One turning vector, and how many ticks it has turned:
The counts run from 0 to 112.
[-19  -8   7  -9   7   1  10  -6  10   8  25  24  12  14   4  10  17 -11
   8  -7 -17 -12 -12  -5  -8   4  -1   3  15 -14  -1  12 -12   6  -5   9
   0  15 -23  -3  20 -18   0 -11  10 -18  -1  -5   5 -18  13] | 73
[ -5 -17 -11  -5  -7  -2  12  -3  22  -9  15  10  -4  12  -8  -2 -14  17
  21  20 -16  31 -24   0  -2   2 -10  10  17 -15  -3   4  -8   8   3   1
   8  12 -25  11   2   1   2 -15  12  -5  -2 -15  -1  -4   0] | 80
[-10   7   8  10  -3   8  20   6  12   3  15   2  -1  -2   0   8  12  -3
  -3   9 -21 -20 -17 -18   5  16   6  31   5  -1  -1   5  -5   4   8  -1
  35  -1 -10   1  14   2  13  -1 -15   8   1 -22  -2  11  18] | 14
[-10  13  16 -25  -2  -3  -9  -6 -18  21   6   9  19  23  -2 -14   5  -5
  15  -9  -2 -21   8   0  -3 -19  21   0  -8  -7  16   7  -1   7   0   8
  21   6  -8   9   1   3   3 -13  -1   6  23   9   6  -1  -2] | 32
[  6  -8 -20   9  12  -5  -6  11  10 -14   6  10  16   4  -6   1  24  -1
 -10  -5   5   5   0  -5 -17   8 -17 -26   4  -9  -9   3  -1   4   0   1
 -17   7 -13  -9  12   7  12  10  19 -11  -7   3 -19 -30 -16] | 71
[ -7   7   9 -24   9 -12   2   0 -23  10   7  12  11  17  -5  -8  -6  -6
  17  -8  -6 -22  -7 -12  -7  -2  22  -8  -9  -5   6  20   5  11 -15   0
   7  14 -16  -1   0  12  -1  -4  12  11  28  -3 -15  -8   0] | 31
[-12  27  18 -17   7  -2  -6 -19   1   6   9  -7   1 -10  -2  -5 -12  -4
  28   4  -5  14   6 -14 -10   1  12   8  -7   4  -3  15  10  -6  -3   5
  28  21   9   8  14   1 -15  -7 -11   3   9  -8  -7  -1  17] | 91
[ -6   9   4   5  -3 -16  -2 -10 -22   4  -2  17  -2  18  -9   3  -1  -2
   0  -1   7  -7  -4  -1   1  15  -1  -2 -20  11  20   9   1  15 -19  14
  19 -13  -1  -2  11  32 -15  -1 -10  10  16 -13   1  10 -10] | 25
[  3 -23   4   2   2  -7  -9  10  -9   2  -8   3 -13  19  -2  -9 -13  26
   3 -12 -10   4 -11  -7  10   3 -15  -9  -8 -22   2  16   5  20  -2   6
 -24   9  -4   2 -14  13  18  10  23  12  14 -12 -24  -4  10] | 29
[-14   4 -18  20  -8  -8  -7  -3  31   4  27 -12 -10  -1 -11 -16   8 -10
  -7  15  15  -4   1   3  -7  -1  -7  21  -2  13  -5 -23  -4 -12  10   5
   2 -14   2   5 -10   0   1 -13   0   0  -9  11  14  17   8] | 104
[  1  13  -2  17   7  -5  -2 -17 -15   8 -12  -9 -10 -25  16  10  -2 -26
  -1 -19  11 -16  14  -3   2   5  -1 -16  -6  13  -1   7  15  -6 -10 -16
 -19   3  16   9   0  -6 -14   6   2  20 -19   5   0   8  11] | 101
[  2 -17 -14  33  11 -10  10  -1  18  -6   3 -22  -2 -11   2   1  -8  -1
  -2  -1   7  -9  -3 -17  -1  13 -10  -8   6   0 -21  -1   1   1  22 -13
 -16  -2  -5   5 -13 -17  21  12  14  11 -12   1 -16  11  22] | 106
[-15  11  14   5   2   7  -9 -10  19  18   2 -16  -7 -16  12  -6   2  -4
  21  -9  -4 -14   0  -2  13 -11   2  10  11   3  -8  -2   1   8  25  -4
  -8  16   5  16  -8 -22   9  -6   9  15 -14  16   6   1  30] | 99
[ -7  13   9   0   6  -1   5   4   1  -7  -2 -12   6 -17  13   9  21 -26
  -9  -2   3 -30  18 -19 -15   6  14  -7   0   1   4  16   9  -6   4 -22
  -5   7   7  -8   9  -9  -7  19  -6   3   3  -1 -18  -7   7] | 6
[ 10   0 -15  29  -3  10   5   8  15 -10  -7 -21  -8  -3  -2   5   5   5
 -24   9   8  -7  -3  -8  -5  11 -14  -2   5   8  -6   4  -2  -6 -12 -20
 -15  -9   0 -12  -8   7  16  37  15  -9 -14   1 -12   4 -14] | 11
[ 12   7  16  -4  -7  -6  -2  12 -18  -4   0  10  11  -1  -6  25  -6   0
  21  -7  -4  20  -1 -14   9  -9   5 -25   8 -20  28  24  -2  -9  -1 -17
  -2  14  11   6   5  -1 -10  12 -12  11   5  -3 -13 -19   1] | 83
[ -4   4   5   0   9   7 -13   8   6   9   0   3 -10  -6   1   4 -18  10
  17  -2   5  33  -3 -20  -7  -6  -5   3   4 -11  -3  25   2  -8 -12  -5
 -21  15  24  -8 -11   2 -12  20  21  -5   0   6 -20  -6   3] | 89
[-11   1  11  -1   2   5  -3 -16 -14 -19  12  23   6   5   3   0  16 -15
 -12  -9  -6 -20   2  11   6  10  -3   0 -13  12  -1  -2   8  -3  -7  12
   6  13 -17  -4  25 -18   6 -11 -20  -6  -2 -24  20  -2  -1] | 67
[  9  21   1 -13   0   5  23   5 -11  11 -16   5  -8 -21   9   6 -14 -10
  -1  15  -2   4   3   4   2   5  15  11  -3  21  -4  -6   5 -13  -7   3
  28 -13   3   2  -2  -1 -13 -18 -10   4  -2   9  27  18 -10] | 50
[ -6  11   5   3   2   4   4  11  14 -11 -11 -15  -1 -26  15   0  10 -16
 -10   4   2 -21   2 -24   2   4  14  -6   2  -1  -9  19  15   5  16 -30
 -15  11   2  -4  -2  -7   7  20   6   6   1   5 -24  -7  -6] | 5
[-10   2  12   3  17  -1  -4  -8 -11 -18   3  17  15  -3  12   6  16  -8
 -12 -20   2 -17  11  -9  -1  23  -7 -10 -16   5  -3   9  15   1  -1  15
   6  17  -4  -9  36 -15   1  -2 -10  -5   0 -23   2  -6   6] | 66
[  5  -3   2 -15 -18   2 -10 -28   1  -2  -2 -10  -3  11  -9  -8  -7   3
  21  16  -5  34   1  30 -11 -12  -9   1  11  12  -1  -3  -6   9   0   2
  12  -4  -7  15   0   9 -28 -13  -7 -10   0   0  12 -10  -4] | 86
[-11 -12  -4  -5  10   7  -3 -15 -10 -10  -5  15 -11   4   6 -10  10 -17
 -18   0  -2   1  -3  20  -3  11  -7   5  -6  34 -17 -10  13   4 -12  21
  -7 -11   1 -16   4  -3  -9   1   5 -29   3  -5  14   0  -9] | 61
[ 23  -4   1  25 -15   6   2  -1 -19  -7 -11  -1  -6   9 -10  18  16  -3
 -19  -1 -10 -14  -3   5  22   4  -9 -10   0  14  21  -3  -3  -4  -4 -13
  -8 -17   6 -11  -5  15   1  26 -14  12 -14  -6  -3   0 -14] | 17
[  8  -8  -2   3  -4  -1  17  -7  12 -10  -3  -4   2  -2  -5   4 -25   9
  25  14 -16  25 -21  -7   7  -8  -3  -8  17 -15   3  14  -6  11  13 -13
   9  20 -21  15   0  -5   9  -2  16   4   0  -9  -1  -9 -12] | 81
[ -3   7   8  13   2   4  -5 -11   6  10 -13 -16 -10 -34  21   5   1 -13
  10 -20  -1 -19   8   0  16   0  -2 -11   1   5  -3   9   9   4   8 -13
 -17  14  12  15   0 -16  -4  -7  10  20 -19  12   7   3  24] | 100
[ 12   6  -5   0   2   3  -2  11   7   2 -18 -23  12  -1  20  -6  -7  23
   9 -16   2  -8  14  -6  -4   0  12  -4  -9 -28  -3   4   2   1  15 -10
  14  16  -1  15  11 -12  15 -20   0  22   2   2   4   7  20] | 40
[  5   9   1  12 -19  11 -27  -6  -6 -12  -6 -14 -16 -16   1 -10  -9   5
   6  -8   2  14  12  18  20 -14 -12 -10 -10   3   0 -11  14 -11   0   1
 -24  10  23  13 -16   5  -8   1  -6  27 -11   2   3   1   3] | 94
[ -8   2   9   3   7 -11  25   5 -16  -4  26  14   1 -16  -7  12  -4 -29
  -1  -5   0 -36  -6 -24   1   7  11   7  -1   9   9   2   7 -17  -4 -16
  -6  -1   2  -2  -7 -16  -3   8  -6  11   0  -8 -10   8  16] | 108
[-18   9   5  21  22   4 -17  23  28  -9  -6  15  12 -13   3   3   3   9
 -18  -7   7  -5  -9 -15  12   6   5  -2  -9  -6 -10  13  -2  14  12  14
  -5  18   7  -4   3  -7  28   5  11  -5   3   7   5  -2 -12] | 64
[  4  -2  23  19   2   6   2   3 -12  20 -18   9  -1  11   6  22 -14  12
   0 -24   0 -11 -13 -16  25   2   0  -4   1 -10  18  24 -11  15  -5  -2
 -10   1   4   1   8   8   1  21   3   6   2  -4  -6   8   4] | 23
[ -2   7  20   4  -1  -7   1   0 -25  11 -13  21  -3   8   1  20  -9   3
  -7 -17   1  -9  -5 -13  17  12  -2  -5 -20   0  22  20  -3  15 -24   0
   3  -8   6   1   8  20 -15   7  -3  11   9 -14  -4   7  -1] | 24
[ -2  13  -7   9   5 -11  -5 -18 -15   1  13  -1  -7 -12   0   4   3 -31
  -2  -3  22 -23  18  -1 -12   1   0  -3 -17  21   3  -9  12 -26 -25  -6
  -7 -15  10  -9  -5  -3 -17   3  -4  11 -14   6   2   7  -2] | 102
[-11   3  -1   5  -2 -21  -7   0  -2 -21  -5 -11 -10 -11   5  -4   8 -13
  -8  -4  30  -2  27  -4  -8   7  -2  -9 -23   8   3  -8  13 -17   3  -4
 -12  -3  21  -3  -1   4 -15   1 -26   7   6  -5 -15   5  -8] | 0
[ 16  -5  -8  -7  17   7  13  15  -3  19 -12 -17   4  -4  14  16  -7   6
   2  -7  -9  11  10 -14  -5   5   8  -3  22 -17 -14  -1   6 -14  12  -4
  -8  -6  10 -11   1 -27  11  12   9 -19  -8  15 -16   2  26] | 47
[-23  13   2  -7   6   7 -11 -12  22  12  24 -16  -3  -4  -5 -22   3  -8
  24   5 -14 -11  -3  -1  -1 -10   6  18  12   6 -10  -2   3  -8  18  -3
   1  14   1   2  -9 -15  13  -5  14   2  -6  21  -5  -5  25] | 98
[  7  -1   9 -19  18   8  21  15 -19  15  -4   5 -12 -12  15  20 -14   1
   6  -9  -9   2   2 -13  -5   7   7  11   8  -9 -13   2   6 -24  -6  -5
  -7  -2  10 -10   5 -24  -9   1   3 -13  -6   5  -7  11  31] | 48
[ 16 -14 -12  -2  -6  -3 -17  -5  -9   7 -23  -9  -6  18  15 -10   0  17
  -4 -16  15   6  18  16 -10  -2 -12 -21  -9 -17   2  -2   2   8 -19  -3
 -24  -7  -1   7  -7  15 -11  -9  14   6  -4   2   3  -4   1] | 35
[-12   8 -11 -15   6  -4  -2  12  11  14  17   1   9  14   3 -24 -17  15
  10   3   6  -3   1 -10 -17  -9  17  17  -2 -27  -1   4  -3 -14 -15   6
  13  11 -10   2 -12  -4  14 -13  18   4  14   9   5   7   3] | 38
[-21  14  -7 -12  15   1 -14 -14  14   5  33 -14  -6  -1 -17 -31   3 -17
  19   6  -5   2   4  -5 -18  -5   6   8   1  13 -21 -10  12 -11  -3  10
   5  12   7  -7 -12   4   2   3  15   2   4   9 -20 -10   7] | 97
[-11  10   8   1 -11 -15  21  12  -4   2  22   9   1 -15 -11   8  10 -28
  -3   6   4 -29  -9 -16   1   5  10  13  -1  16  15  -4  -8 -10   9 -13
  12 -15   5   1 -10 -11  -6 -11 -18  20   6  -3   8   9   4] | 109
[ 26  -1 -14  -6  -1  -1   5   2 -24  -3 -16 -19   6  -4  18   5  -7   6
   3 -20  -1  -3  28   1  -4   4   6 -21  -4 -25   4   2   9 -14   3 -11
  -2   8  -4  11  12 -16   2  -6 -12  22  -6  -2  -5   9  20] | 41
[ 22  -1   8  20 -13  15  15 -11  -9  -9 -15 -16   1  -5  -6  18   9   1
 -10   4 -16 -14 -10   8  26   5  -1  -6   6  11  16  -2  -4  10  10 -17
  13 -12 -10  10  11   7   8  16 -19  16 -18  -9   9   5  -3] | 16
[ -7 -15 -10  -4  -6  -9   5  -2  14  -7  25  12  -4  25 -11  -2   2   9
   4  15   0  30 -10  -3 -13  11 -22  14   6 -17  -1  -5 -13  -5 -11  13
   7  -1 -15  -3   5   6 -15 -16  -5 -14  -4 -22   1  -2   2] | 79
